The rows below come in pairs that one turn or mirror swaps. Which row does each named row swap with?
The rows were stretched afterwards, more along some directions than others.
bakep: [-15 -37 -11  20 -11  -3  10  -6  17   5  11   2  -8 -10 -15   3  10   6
  -4]
reg: [-31  19   4   5 -13  19  27  -4   7  17   6   3  -3  15  -8 -17   4  23
  11]
muba: [-22 -22  13   6 -12 -34 -10 -35  -2   2   3  -3  11   1 -13 -20   6  -4
  22]
Ral: [-21 -18   6   4 -16 -29  -9 -38   2   2  -7  -2   4   6 -16 -14   8  -1
  22]
lag: [  1 -17  20   3 -27 -16   0 -23  -6   3  34  -4   1  -1 -11   1  13  16
  19]
luv: [-35  -5   9  14 -16 -10   5  -1   8   8   5 -14   7 -12 -11 -26  -5  -4
  11]
zis: [ 10   8  20  21 -10  11  -2  -3  -2   9  14   4   7  -5   8 -12   2  16
  10]
Nivo: [-29  19   7  -1 -13  15  22  -3   9  11  13   0   3  13  -4 -17   4  26
  13]
kanis: [-16 -41  -7  31 -10  -5   5 -13  19  -1   9   4 -10 -12 -12  -3  16   4
   3]
tugid: [-19 -16  25 -16  -4  -1  15  -5  -1  25   4  -3  16   3 -19  14  15   0
  -8]
mus: [ 13   4  11  21  -8  13   1   1   0  -3  10   8   4  -5   5 -14  -4  21
   6]
Nozu: [-16 -37  -8  28 -12   1   9  -7  17  -3  14   3 -11  -9  -5  -8  12   3
  -1]
dod: [-29 -11  20 -17  -2  -7  21  -3  -4  26   0  -1  10   3 -19   8  16   1
  -9]
gori: [11 -4 18 14 -5  9 -3  9 -3  8 16  4  9 -5  6 -5  0 19  4]
Kelan: [-31  11 -13   4 -18   0  23  15   3  13  12   3 -39  -9  10 -26   7  29
  10]
kupal: [ -2 -15  25   4 -22 -16  -2 -30 -13  -4  32  -4   2  -2 -12   7  17  27
  18]
Duz: [-28  -6   5  11 -15 -16  -4 -10   9  -3  -4 -17   3 -11 -14 -24  -4   1
   5]
lita: [-30  10 -11   1 -11   0  29  23  -7  20  15   3 -28 -13   6 -24   3  29
   2]
gat: [-33  -7   3  13 -16 -13  -1  -2  13   2   1 -15   4 -12 -13 -27  -6  -2
  13]
guva: [-24  12 -11   3 -11  -1  30  24   7  15  11  -2 -21 -16   9 -20   1  32
   5]
Kesis: [-28  11 -12   6  -7   5  28  20   3  21   4   0 -33 -13   6 -24   9  26
  -1]
fefef: [ -6 -13  24   7 -28  -7   0 -32  -9  -1  36   0   2   6  -7   1  14  14
  28]
Geta: [-14 -37  -8  27 -19  -3   3  -9  17   1   9   0 -10 -11 -14  -6  14  -7
  -4]
kaso: [-23   9 -13  -2  -6  -6  22  20  -2  16   9   0 -27 -11   7 -15   3  34
  11]
Sido: [-27  -3  22 -21  -5  -2  20  -6  -7  25   4   0  13   9 -18  10  11   2
  -5]
val: [-36  16   7   1  -6  15  28  -3  10  13   9   1   2  13  -3 -11   4  20
  12]
funu: [-21 -42  -8  26  -7  -3   4 -13  18  -5   8   5 -16 -11 -13  -6  17  11
   8]
ler: [ -3 -20  22   5 -29  -9  -1 -28  -6  -1  32  -2   2   2 -14   4  12  18
  30]
Kasa: [-25  -3  16 -20  -2  -4  21  -3  -5  28  -1   3   8   6 -24  15  11   8
  -7]
pezu: [  0 -20  26   4 -24 -17  -7 -34 -13  -4  36  -4   7   1 -11   5   9  23
  25]
Pedi: [-13 -38  -8  23 -13  -4   5  -6  10  -1  14   2  -3  -9 -11  -6  14  -2
  -2]
Nuli: [-10 -39  -7  26 -15  -5   8 -10  19  -2  14   3 -10 -11 -11  -3  13  11
  -1]
sak: [ 15   2  17  23 -18  14   1   1   5  13  17   9  12  -3   1  -9  -6  19
  15]
lusu: [ 14   5  21  22 -16  13  -6   6   1   5  19   6  13  -5   9  -4  -3   9
   4]
saso: [-31  -9  13  12 -17  -8   4  -3  10   3   5 -16  11 -12 -14 -23  -5   0
   7]
vam: [-21 -19   1   1 -10 -30  -9 -36  -7  -3  -4  -2   1   3 -13 -17  10  -3
  22]
lenut: [  3 -16  20   6 -20 -15  -3 -27 -11  -8  33   0   4  -3  -9   9   9  24
  20]
mir: [-22 -21   6   5 -15 -30  -9 -35   2   1  -6  -3   7   3 -16 -19   4  -9
  21]
Vefik: [-33  -4   0  11 -13 -12  -1   0  12  -1   0 -14   4 -15 -12 -25  -7  -3
   9]
zun: [-32  20   7  -1 -10  16  25   1   5  14  12   1   3  14  -4 -15   4  23
  11]
Mosat: [  3 -11  18   5 -26 -13  -3 -25  -7  -6  29  -5   3  -1 -10   6   8  23
  21]
Ziba: [ -1 -13  23   0 -19 -21  -5 -21 -10  -6  32  -8  12  -6  -9  11  15  29
  17]
deba: [-30 -12  27 -18  -3  -5  15  -5  -9  24   5  -1  13   4 -16  12  14  -2
  -8]
Fezuf: [ -7 -33  -9  25 -10  -3   3 -11  10  -1  14   8  -8  -6 -11  -6  11  -5
   3]
Luvo: [-19 -17   9   5 -10 -29  -8 -38  -3   1  -6   0   7   5 -17 -14   8  -4
  24]
vobun: [-22 -23   8   3 -10 -29 -10 -36  -7  -2  -1  -1   7   4 -14 -19  10  -4
  20]
Fufe: [-24 -10  19 -18  -6  -4  19  -5  -1  27   1  -1  14   4 -23  14  12   3
  -2]
Goval: [-33  17  -3   5 -11  14  27  -7   9   9   5   2  -1  13  -8 -18   2  23
  15]

gat swaps with zun
Nivo swaps with Vefik
saso swaps with Goval
Ziba swaps with funu
mir swaps with Sido

The rows below come in pairs that one turn or mirror swaps. Which row does each named row swap with?
The rows were stretched afterwards, more along some directions than others.
delok: [  4  21   8 -14  16  22 -19 -12  -7  -5  -3 -31 -14  -5   7  -1  11 -34
  19  14  22  -7  10]
sul: [-42  12 -23   9   1  16 -16 -11 -15  18 -10  -8   3   0  18 -18 -14 -44
  14   2  10  15  -6]
peda: [-28   0   1  31   5  -4 -15 -14  -5   6 -42  -5 -20 -21  20 -21  -9 -24
  -1  18  -4  11   4]
puf: [-17  27  -7  -8  18  21 -47 -14   3  15 -12 -40 -10  -1   8  31 -11 -43
  -4  12  -1  13  -2]
Lape: [  7  30  -7 -17   6  -1  -8 -17  -5  16 -10   5  19   5  -5  -7  21 -20
   2 -16   6  18 -20]
fovu: [-20   2   0  33  12  -1 -26 -18  -1   4 -41  -4 -14 -24  17 -21  -5 -23
  -5  21  -6  20  12]
Lufog: [ -6  51   5   2   8   9 -36 -31 -19   2  -4 -28  -9  18   6   7  -1 -10
 -18  -1   4  18 -12]
Desu: [ -5  29  -8   8  -1  22 -17   9  -4   7 -15  -9 -13   9  21  10 -22   7
  -2  -9  15  11   3]
Tafen: [-17  18   1  20   1  13 -15  -7 -27   4 -30 -14 -17   4  26  -4 -16  -7
  -6  -4  13   5  -7]
Sagel: [-16  22  -5  18   1   1 -21  -2  14   2 -21 -16 -10 -15 -17  16  -4 -38
  12   7   4  21  10]
fid: [-37  34 -11 -15   7  14 -27 -17 -12  33   0 -31   0  -2   4  -2  -4 -58
 -15  -9  13  10   1]
Tig: [ 11  21  -4  -8   3  -3  -9 -11  -5   9 -12   9  19   6  -6  -4  19 -18
   5 -10   1  27 -15]
pif: [-10  28  -4  13   1  20 -21   5 -13   6 -17 -18 -19   7  23   7 -20  -2
  -1  -7  19   2   1]
Gara: [-25  11 -21   9   5  25 -15  -7  -8   6 -13  -3   3   9  18 -18 -16 -26
  20   9   6  18  -5]
Mave: [ -9  29  -6   3  -2  24 -19  12   4   6 -10 -17 -14  15  18  15 -21   1
  -6  -5  11  12  10]
kor: [-18   1   2  35   8  -4 -27 -22  -2   1 -37  -3 -11 -24  18 -17  -6 -20
  -1  21  -6  21  12]
bedar: [-46  16 -20  12   7  13 -18 -20 -12  24 -10  -8   3   0  17 -21 -16 -39
   5  -2  10  15 -10]
debi: [ -1  12 -10  -3  18  24 -46 -10   9  -3 -16 -18  -2  -7  22  23  -9  -9
  21  23  -4  13   4]
Dubu: [-10  20   0  16   0  17 -23  -2 -19   4 -25 -16 -18   5  22   5 -21  -4
  -3  -4  12   4  -6]
mirug: [-14  37  -7  -2  -1  16 -21 -21 -24  -1   3 -22   3  22  21   2  -8  -5
  -6   4   7   5 -11]
tef: [ -2  31  -5  -8  -3  15 -12   7  10   9   0  -7  -4  10   3   6 -12   3
  -6  -9  12  15  15]
zov: [ -7  15 -12  -2  17  22 -46 -12   8   2 -11 -27  -4  -6  18  29 -12 -20
  17  23  -4  11   0]
dubi: [ 19   3   4   4  13  20 -24 -17  -8 -12  10   4   9   6  14  -8  -1  27
   2  -2   4   1   9]
zopak: [-24  11  -1  20   9   5 -48 -22   7  -4  -7 -15  -8  -6   3   6  -2 -32
   6  32 -17  26  17]
rufaf: [-11  28  -5 -18   6  -1 -14 -22 -17  21 -14  -7  15   7  -5  -2  24 -45
   1 -15   1  11 -30]
lebe: [  6  29  -4  -4  18  26  -7  -3   8   5   0 -22  -3  -8   6 -17  -7  -6
 -10   1  26   1  25]
rok: [-19  17  -4  14  -5  13 -12   1 -15   5 -24 -12 -25   1  25   0 -19  -5
  -1  -6  12  -1  -3]
Leriv: [-22  -1  -1  33   8  -1 -33 -17   6   0 -34  -5 -10 -19  10 -14  -7 -24
  -1  31 -16  27  21]
Pafu: [ -2  30  -6 -16  -5   8  -4   7  10  15   0  -1   5  11  -1  -3   5 -13
  -7 -13  10  17  11]
mos: [-20  -4   3  33  12  -1 -31 -16  11   1 -28  -4 -12 -19   5 -14  -2 -30
   1  31 -15  22  16]
zim: [-40  16 -21   6   6  20 -20 -12 -16  19 -11 -14  -2   0  22 -21 -15 -45
   9   3  10  16   1]
vit: [  6  17  13  13  10  12 -21 -23 -10   1   9   1  -1   7   5 -19   1  18
 -17 -11   6   4   8]
rop: [  3  25  -7 -14  -7  -3   2  -1   5  14  -8  10  13   8  -3  -8  20 -15
  -2 -18   6  16  -2]
Pefe: [-14  37 -15   7   7  23 -40 -23 -13   1  13 -28  18   5   2  18 -12  -6
 -11  -6   7  25  -4]
Luguv: [-38  19 -22  -2  10  19 -23 -16 -13  27  -4 -19   1  -5  13 -18 -15 -47
  -1  -5  11   9  -1]
bug: [-12  19 -12  -2  19  19 -47 -16   7   9 -16 -29  -9  -9  14  29 -10 -35
   9  19  -1  15  -6]
Tekif: [ -6  23  -9  21   5   5 -24  -3  11  -3 -24 -14  -8 -11 -17  15  -4 -38
  19   9   6  23   7]
gipu: [-29  20  -7   2  11  13 -53 -16  -1   1   3 -30 -12   5   5  19  -5 -49
  20  25  -8   8   4]
Pabov: [-17  -1   0  39  11  -2 -27 -23  -5  -1 -39  -5 -15 -22  11 -13 -13 -25
   1  23  -9  19   4]
zumot: [-28  16  -2  -9 -16   8   2   6 -14  15  11 -23   5  -5   1   4   4 -39
  -5 -13  14 -11  15]
sarok: [  5  27  -6  -1  14  28  -8   1   4  -1  -7 -20   1 -13   9 -14  -6  -3
  -8   3  23   9  32]
samot: [-18  35 -10  -2   5   6 -44 -37 -26   5  -1 -28  16   7  -4  22   1 -31
  -3  -7  -3  20 -28]
deru: [ -2  37 -10   9  11  26 -40 -20 -11  -4  12 -29  17   5  -2  17 -13  -2
 -18  -6  10  29   6]
Tivob: [  7  14  15   6   8   9 -25 -25 -13  -1  13  -1  -1   9   4 -14   4  21
 -18 -14   6   1   7]
Sib: [  3   0  -7   0  21  20 -38 -16   9  -8 -10 -11   0  -4  19  16 -10  -1
  23  27  -8   8  -2]
Lurir: [ -8  21 -17  18   5  16 -31  -1   2 -11 -24  -8  -4   1   5   5 -13 -16
  28  13   5  30   5]
far: [ 11   3   8  12  10   8 -20 -12  -5  -5   9  10   1  -1  15 -20  -4  32
  -6  -8   6  -1  10]
koten: [-22  25  -4 -14  14  15 -34 -14 -11   8  -4 -34 -16  -3   9  10   5 -55
  29  15  10 -10  -6]
Fimat: [ 13  -1   7   9   6  12 -17 -15  -6  -8  11  10   2   4  11 -15  -3  31
  -2  -7   2  -2   9]
datev: [-27  33  -7  -9  10  14 -40 -16  -8  21  -7 -37  -4  -6   3  19  -3 -53
 -15   1   8  18   3]
Zovon: [-21  11   1  -6 -12   5   4  -2 -12  10  13 -19   2  -6  -6   1   1 -29
  -8 -14  14 -17  10]
Rutug: [ -1  36  16  11  13   3 -32 -33 -13   3   3 -13 -13  10  -6  -9   3  -1
 -26  -7   4  11  -2]
Loze: [  8  13 -12  -6  23  23 -43 -16   8  -5 -12 -16  -1  -6  17  19  -7  -7
  12  19  -5  10   3]
tamot: [-31  25  -5  -5 -10  12  -7  -8 -27  11   7 -21  11  10  16  -7 -10 -14
 -12  -4   7 -10   1]
dodet: [  1  25  -4 -19   1  -7  -3 -16  -2  18  -5   7  14  10  -7  -9  23 -20
  -5 -18   1  10 -18]
fakop: [ 12   6   6  12  13  13 -21 -14   1  -9   7  10   1   1  17 -13   0  32
  -3  -5   6   4   7]

delok swaps with tamot
Lape swaps with sul
Desu swaps with bug
deru swaps with Sagel

